The rows below come in pairs that one turn or mirror swaps. Which row does each named row swap with?
The rows were stretched afterwards, more along some directions than others.
j251: [-17,1,1,0,-30,-12,-15,41,12,-29,-18,-15,7,20,-14,-7,-1]
j715: [-29,-21,-14,27,24,-22,-7,-22,-4,-11,-7,7,19,-27,36,-37,9]
j699: [12,-15,-22,-18,6,-7,-13,-22,10,-9,10,33,48,14,9,24,1]
j107: [-7,-17,-38,-19,-3,29,-17,-16,27,-2,-30,15,21,-3,0,7,34]
j48: [2,6,19,18,-23,-20,16,1,10,-33,19,-21,43,17,7,-18,-24]
j301: [12,0,8,12,18,22,-32,-3,12,6,-6,-34,-14,-6,34,-4,-9]
j350: [11,13,6,-3,-22,24,11,28,17,-6,-3,-39,7,-12,-24,0,-16]
j984: [18,20,10,8,-25,23,-17,29,14,13,-7,-25,-21,-5,1,28,-4]
j979: [-2,-10,-37,19,12,-40,0,-3,3,-12,-18,36,23,-1,24,-16,-12]
j581: [-29,3,-14,35,-3,-45,7,-9,-36,-15,4,20,20,-6,15,11,-18]
j442: [23,-1,26,27,-23,12,17,-1,21,-26,6,-28,1,34,11,-25,-8]
j63: [-20,-13,-30,-16,6,-5,0,-10,4,-10,14,34,19,6,-13,7,31]
j265: [3,-3,-6,1,-1,23,-45,12,0,-1,-8,-17,35,-19,30,18,-30]
j642: [0,13,30,1,-14,5,-11,10,9,-21,-8,-16,27,-1,4,1,-36]
j343: [-10,-17,13,10,5,-20,-24,-18,13,-14,10,42,11,7,52,16,10]
j596: [16,-7,26,22,0,-5,12,-35,-17,-29,-14,0,8,34,10,-5,-13]
j507: [-27,-17,-20,-15,17,-10,-22,9,-13,3,29,1,34,-5,4,12,10]
j831: [0,-6,-22,-1,9,-33,-10,2,-12,12,20,35,18,10,13,40,-12]
j602: [-43,8,-12,6,25,-24,-4,-25,-22,-14,-10,16,-8,-19,-2,-4,17]
j472: [-45,-1,9,0,-7,4,-10,10,16,1,10,-16,9,-40,-2,10,38]
j390: [-1,-3,-19,0,3,9,-29,-7,-23,-19,-26,-19,11,3,14,-3,7]
j433: [13,-1,15,27,-15,-2,11,-25,-2,-2,-10,-1,-26,16,12,32,28]
j608: [-14,-8,-20,-9,0,-19,-23,20,-35,10,-5,29,-5,0,-24,35,20]
j724: [15,-7,-23,9,3,-13,29,-12,3,9,0,28,-6,0,-12,19,3]
j686: [11,-12,25,39,-12,-14,-10,38,1,15,14,-26,-12,1,19,-10,-16]
j336: [-26,-6,5,39,-11,3,-4,2,24,-13,6,-6,-12,5,52,-34,-7]
j66: [-24,7,-7,21,-3,-23,8,8,10,17,9,26,-14,-30,2,13,16]
j623: [-37,18,29,-5,-28,-12,-22,13,-9,-48,-1,-4,19,7,7,8,5]
j664: [9,-35,-15,10,5,-15,-21,8,36,4,-11,32,2,18,28,1,4]
j593: [-33,0,-24,-17,-4,27,-30,-17,3,-24,-30,32,-2,3,13,7,19]
j368: [-16,-2,-24,-8,16,10,3,-29,8,-5,-16,34,-7,-20,-1,-3,37]
j676: [-13,31,6,-17,-4,22,-4,12,29,3,1,-12,21,-32,8,-18,4]
j458: [25,18,-12,7,7,-7,18,-32,7,13,-5,40,-10,11,24,11,10]
j735: [-6,-11,-6,45,-21,-10,25,-1,29,-6,0,-23,4,10,24,-34,10]
j286: [9,6,-18,-7,-8,12,-31,31,17,-22,-31,-23,35,-5,12,-17,-27]
j417: [6,14,9,23,-15,15,12,9,14,-9,1,-38,-18,1,12,-23,7]

j66 pairs with j984
j442 pairs with j63
j581 pairs with j265
j368 pairs with j417

